One turn moves every row onto another: examples first, then more rows asked
J839: [ 0.22  2.26 -2.86 -1.17  0.77 -0.92  0.99  2.34  0.90  1.65 -0.75  0.58
  0.72  3.64 -1.43 -1.31]
J404: [ 0.65  1.90  1.08  1.82  1.12 -0.36  0.63  1.19  2.34  1.03  4.05  0.59
  0.43  2.94  0.28 -0.92]
J37: [ 0.91  0.61 -1.90 -0.33 -0.43 -3.09  2.05  1.83  0.33  0.56  2.63 -2.84
 -0.30  2.80 -0.04 -0.62]
J577: [-1.47  0.77  0.96 -1.13  1.70  0.51  0.26  0.16  2.89  1.32  2.98 -0.22
 -0.81  0.95 -0.24 -2.11]
J731: [ 1.56  0.18 -1.96 -1.01  0.19 -1.33  0.39  0.04 -0.48  0.35 -0.14 -1.48
 -0.61  1.54 -1.14 -2.99]
J871: [-0.26  0.39 -3.26 -2.01  2.69 -2.18 -0.19  0.49  0.80  2.04  1.33 -1.54
  0.52  2.50 -0.43  0.39]
J656: [-2.71  2.10 -0.53  0.24 -0.10 -0.89  0.66  1.26  2.60 -0.26  2.12  0.54
 -2.37  3.95  0.91 -1.57]
J514: [-0.88  0.88 -2.96 -0.93  3.24 -2.53 -1.02 -0.42  0.15  1.69  2.17 -0.55
 -0.42  2.61  0.80  0.10]
J874: [-0.82  0.38 -3.41 -2.00  2.53 -1.95  0.30  0.83  0.66  2.24  1.07 -1.49
  0.65  2.10 -0.46  0.06]
J490: [ 1.72  0.88  0.22 -0.85  0.77 -0.49  0.55  2.61  3.37 -0.19  1.49 -0.86
  0.87  2.93 -0.61 -2.82]
J794: [ 0.69  1.77  1.00  1.91  1.30 -0.12  0.79  1.53  1.90  1.20  3.75  0.93
  0.47  3.48  0.01 -1.31]
J892: [ 1.91 -0.14 -2.13 -0.94  0.06 -1.78  0.21  0.22 -0.51  0.60  0.19 -1.48
 -0.46  2.27 -0.94 -3.11]
J593: [-0.79  0.13 -0.38 -1.24  0.15 -1.30  1.25 -0.48 -0.71  1.22  2.60 -1.11
 -3.22  2.87 -0.97 -1.99]
J185: [-0.38  0.76 -0.96  1.76  1.99 -0.99 -1.68 -0.98  0.71 -0.14  2.28  0.86
 -1.58  4.07  1.08 -1.57]
J961: [ 1.22  1.83 -0.41  1.70  0.88 -0.04  0.66  2.06  2.30  1.50  2.06  0.93
  1.66  4.03 -0.71 -0.76]
J465: [-2.26  1.20 -1.04  0.16 -0.86 -1.36  1.78  1.81  2.26 -0.75  1.92 -1.36
 -2.16  3.87  0.40 -0.99]
J902: [-2.48  2.21 -0.30  0.27  0.35 -0.52  0.51  1.10  2.36 -0.54  1.79  0.80
 -2.59  4.19  0.50 -1.57]
J932: [ 0.10  2.06 -2.04 -0.12  1.09 -1.09 -0.77 -0.79  0.91  3.71  1.98  1.46
  0.56  2.24 -0.28 -0.55]
J539: [-1.75  1.37 -2.54  1.34  2.10 -1.64  0.62  2.03  1.33 -1.42  1.06 -1.00
 -0.17  3.43  1.27 -0.13]
J781: [ 1.16  0.54 -0.36 -1.81  0.82 -0.69  0.17 -0.14  0.11  0.89  0.93 -0.60
 -1.08  0.92 -1.08 -3.91]

J874 moves to J902
J593 moves to J490
J871 moves to J656
Where do these go?
J465 moves to J781
J839 moves to J185

One turn moves every row onto another: examples first, then more rows asked
J681: [ 0.55 -1.24  0.97 -0.06  0.99 -1.42 -1.67 -0.26 -1.30 -2.26 -1.91 -1.02
  2.11  0.17  0.83 -0.49  1.12 -0.23 -1.08  2.18 -0.97 -0.72]
J907: [ 2.32 -0.51  3.05  2.53  0.76 -0.96 -2.92  0.39 -0.30  2.18 -1.09 -1.05
 -0.61 -1.35 -0.15  0.43  0.47 -0.64 -0.83  1.50 -0.36  0.81]
J653: [ 2.09 -0.21  4.28  1.81  0.44 -0.99 -2.22  1.44 -0.58  2.01  0.39 -0.18
 -1.22 -0.94 -0.07  0.11  0.00  0.04 -0.26  1.35 -0.11  1.18]
J487: [ 0.06  0.59 -0.56  0.80  0.84  2.43 -1.79  2.05 -0.41  1.34  1.29  0.10
 -0.13 -0.26  0.04 -2.16  1.06  2.83 -0.82  0.92  1.76  0.50]
J850: [ 0.66 -0.82  0.44 -2.01 -0.44  1.62 -1.50  1.24  1.24  0.54  0.76 -0.32
 -1.48 -1.79 -0.90  1.33 -0.41  0.50 -3.25  1.77 -1.19 -0.09]
J825: [-1.09  0.86 -1.08  1.87  0.82 -2.39 -2.10  0.53 -0.45  0.50  1.59 -0.80
  0.46 -0.69  0.37 -1.21  1.61  0.42 -0.92  1.61  1.43  0.93]
J148: [ 1.51 -2.05  1.79 -1.04 -0.88 -1.61  0.57 -0.13 -0.08 -0.53  1.04 -0.33
  0.31  0.05 -0.38  0.14  0.15  3.39 -2.14  2.18 -2.10  0.54]
J488: [ 0.77 -2.73  0.76 -1.70 -0.37 -1.14  0.09 -0.83 -0.74  0.18 -2.34  0.49
  1.90  1.25  0.29 -0.23  0.71  0.04 -0.50  1.40 -0.82 -0.68]
J39: [-0.83 -1.13 -0.32  0.33 -0.97 -1.14  0.13 -1.11  0.81  2.49  1.06  0.10
 -1.27 -0.43 -0.86 -0.31  1.11  1.42  0.37  0.75  2.23  0.76]
J356: [-0.83 -0.83 -1.49  0.67 -0.18 -2.78 -1.00 -0.99 -0.49  2.80  0.78 -0.28
 -0.07 -0.42  0.55 -1.16  1.50  0.00  0.00  1.96  1.25 -0.09]
J692: [ 1.01 -1.29  0.45  0.09 -0.18 -1.85 -0.92 -0.80 -0.10 -0.91 -0.43 -0.82
  0.93 -0.19 -0.57  0.03  0.19  2.02 -3.32  2.70 -3.01  0.30]
J419: [ 0.59  0.54  0.74  0.72  0.68  0.34 -1.05  2.32 -3.25 -0.51 -0.60  1.07
 -1.32  0.04  1.91 -1.25 -0.31  0.62  0.24  0.50  1.13  0.02]
J832: [ 0.24 -1.47  0.26 -2.03 -0.66  0.49 -1.47  0.49 -0.57  1.85  0.86 -0.07
 -1.68 -0.88  0.45  1.38 -0.42  0.41 -2.40  0.64 -2.50 -1.52]
J590: [ 0.83 -1.17  1.75  0.11 -0.34 -1.50 -0.54 -0.50 -0.42 -1.67  0.71 -0.90
 -0.04 -0.29 -0.52  0.23  0.04  3.07 -2.60  2.01 -2.76  0.30]
J574: [ 0.28 -0.82 -1.08  0.34  0.04  2.87 -1.10  0.08  0.27  2.82 -0.13  0.04
 -0.89 -0.53 -0.49 -1.61  1.04  2.56 -0.36  1.03  1.79 -0.24]
J860: [-1.16  0.52  0.06  1.55  0.00 -0.72 -0.95  0.37  0.88  0.18  1.89 -0.40
 -0.72 -0.69 -1.05 -0.36  1.28  1.85 -0.54  0.36  2.41  1.69]
J521: [-0.06 -0.77 -1.35  0.49  0.50  1.42 -1.98 -0.58 -1.14  3.13 -0.26 -0.29
 -1.15 -0.81  0.71 -2.39  0.97  1.31  0.04  2.45  0.72 -1.54]
J776: [ 1.99 -1.14 -0.94  0.05  0.08  1.59 -0.34  0.47 -0.60  0.85 -3.28  0.31
 -0.72 -0.98  0.44 -0.52  0.39 -0.03 -0.36  1.80  2.51  0.38]
J364: [-0.29  0.67 -0.81  0.95  1.29  0.98 -2.65  1.43 -1.83  1.61  1.22 -0.19
 -0.40 -0.58  1.25 -2.94  0.99  1.58 -0.46  2.30  0.66 -0.85]
J104: [ 2.12 -0.69  0.00  0.03  0.20  1.36  0.12  2.60 -1.55  0.18 -1.24  0.68
  0.00 -0.03  1.32 -0.50  0.58  1.43 -0.07  0.03  2.77  1.07]
J252: [ 1.68 -2.17  0.49 -1.08 -0.74 -1.95  0.17 -0.41  0.20  0.20 -0.12 -0.26
  1.32  0.14 -0.46 -0.04  0.31  2.36 -2.89  2.89 -2.36  0.54]
J382: [ 2.66 -0.91  3.48  1.04 -0.03 -0.95 -1.44  1.92 -0.13  3.37  0.03  0.59
  0.00 -0.10 -0.19  0.25  0.16  0.16 -0.56  0.76  0.23  1.71]
J642: [ 0.41  0.06 -0.22  0.75  0.57  0.58 -1.54  0.18 -2.32  0.16 -2.68  0.68
 -2.06 -0.93  1.04 -1.25 -0.53 -0.85 -0.05  2.23  0.89 -0.66]
J167: [ 1.41 -1.53 -0.08 -1.71  0.21 -0.37 -1.82  1.75 -1.38  1.17  1.77 -1.32
  0.01 -1.20  2.03  1.13  0.83  0.68 -2.42  0.92 -1.98 -1.47]
J236: [ 0.35 -1.95  2.74 -1.97 -0.79  0.15  0.83  0.20  0.19 -1.25 -0.88  1.12
  0.50  1.07 -0.88 -0.05 -0.03  1.41 -0.15  0.96  0.11  0.46]
J524: [ 1.81 -0.89  0.09 -1.72  0.44  0.73 -1.89  2.50  0.47 -0.16  1.61 -1.57
  0.21 -2.06  0.67  1.05  0.85  0.79 -3.28  2.07 -0.67 -0.06]
J595: [ 0.12 -0.49  2.94 -0.38  0.63 -0.11 -0.91  0.79 -0.40 -3.67 -0.44 -0.37
  0.67 -0.02 -0.36 -0.35  0.41  1.12 -0.75  1.75 -0.07  0.41]
J559: [ 2.90 -1.14  2.21  1.74  0.31 -0.91 -2.10  0.87  0.14  3.54 -1.39 -0.28
  0.61 -0.49 -0.26  0.62  0.69 -0.54 -1.14  0.90 -0.02  1.34]

J642 moves to J419
J590 moves to J148
J236 moves to J488
Where do these go?
J860 moves to J39
J832 moves to J167
J653 moves to J382
J574 moves to J521

